In the rows, zero is written as 128.
A single turn carries every row of the set below to another of its rows. Some are shown first; where does it send the rows asked next?
Q96: [113 132 124 132 141 130 126 125 132 115 110 152 133 108 132 111 151  91
 159 154 129 140 113 166 145]
Q896: [122 111 140 123 127 114  95 127 108 124 122 112 109 128 122 144 111 115
 160 129 140 119 102 153 132]
Q712: [106 121 145 146  96 123 119 154 121 125 174 149 127 118 172  99 135  88
 147 125 126 144  98 164 136]
Q814: [139 100 147  91  98 109 140 142 110 146 129 127 114 135 119 124 137 118
 146 118 126 146 128 108 138]
Q670: [128 127 150 143 111 135 117 115  98 122 140 129 125 116 138 124 158 119
 146 130 129 169 146 121 121]
Q475: [144 155 154 114 108 141 103 157 120 148 170 136 156 108 137  99 147 139
 137 119  97 152 115 124 153]
Q911: [ 76 110 142 127 130 119 103 130 121 140 133  94  95 121 124 119 133 131
 135 119 108 115 109 131 163]
Q753: [117 122 165 116 127 129 106 117 110 147 143  94 111 157 114 128 118 124
 122 123 113 158 113 123 125]
Q344: [103 115 138 152 103 122 132 143 129 123 171 142 118 122 161  99 133  84
 151 115 125 132  95 169 144]
Q494: [109 125 138 131 101 127 147 136 169 113 138 130 117 134 127  98 145 108
 149 159  83 147 127 147 132]
Q247: [138 156 150 105 103 136 110 160 139 144 163 140 150 111 144  95 146 141
 127 126  90 156 123 126 148]
Q734: [141 127 136 136 119 146 137 143 171 139 131 138 138 142 118 133 117  93
 158 115 116 154 116 132 140]
Q222: [ 87 118 156 124 127 111 162 150 158 152 155 134 120 123 148  90 148 104
 113 107 125 149 115 134 162]
Q170: [134 127 174 116 107 137 104 145 143 157 158 110 129 149 119 132 101 136
 111 119 136 138 121 132 147]
Q199: [109 115 139 114 132 125 110 136 155 144 116 109 106 126  97 130 115 118
 129 134 105 120 113 116 161]
Q346: [102 128 163 135 144 120 118 163 170 145 148 126 120 144 130 121 113 120
 137 117 136 139  80 171 145]
Q285: [123 121 160 134 131 126 141 145 151 142 123 119 126 162 116 113 123 114
 107 141 109 140  87 158 142]
Q923: [ 82 127 121 125 131 125 128 144 133 130 130 113 123  92 143 108 163 141
 145  99  99 160 102 111 136]
Q754: [101 129 137 150 132 135  82 143 109 137 147 122 129 122 134 134 124 116
 152 122 129 107  92 170 155]
Q132: [ 90 146 147 114 107 106  87 151 137 122 163 127 125 113 155 121 128 137
 164 129 150 151 106 166 131]
Q544: [115 153 145 134 112 134 118 150 181 135 137 139 137 112 143 114 141 148
 125 102 133 134 127 149 175]
Q50: [107 124 134 120 108 126 152 152 168 122 136 122 117 130 125  94 147 119
 154 165  85 140 111 143 138]
Q23: [133 131 149 148 106 131 118 118 101 116 143 125 127 125 140 122 150 117
 134 146 138 165 137 133 120]
Q930: [129 133 149 120 121 139 119 165 138 149 130 118 155 125 130 126 134 162
 126 115 107 113  82 160 146]
Q695: [ 91 124 137 106 144  83 105 151 116 136 130 136  96 107 127 106 153 102
 151 145 127 156 104 128 157]
Q305: [ 78 117 122 132 124 116 131 151 135 138 131 122 118  89 152 102 164 127
 156 105  97 154  98 115 141]
Q496: [118 138 150 106 126 125 141 140 117 139 142 130 151 115 154 120 143 151
 159 104 137 172 109 144 112]
Q296: [112 142 152 116 110 135  99 138 135 149 185 132 141 128 133 117 120  75
 152 131 119 151 129 124 132]
Q817: [114 128 152 113 147 109 102 156 122 146 116 119 120 111 132 125 141 161
 133  99 140 129  90 150 155]
Q221: [107 124 129  82  86 131 119 139 140 133 134 113 129  95 130 104 145 136
 147 134 104 118 140 122 152]

Q247 turns into Q305
Q132 turns into Q814
Q170 turns into Q817
Now find these:
Q296 turns into Q496
Q923 turns into Q50
Q930 turns into Q911

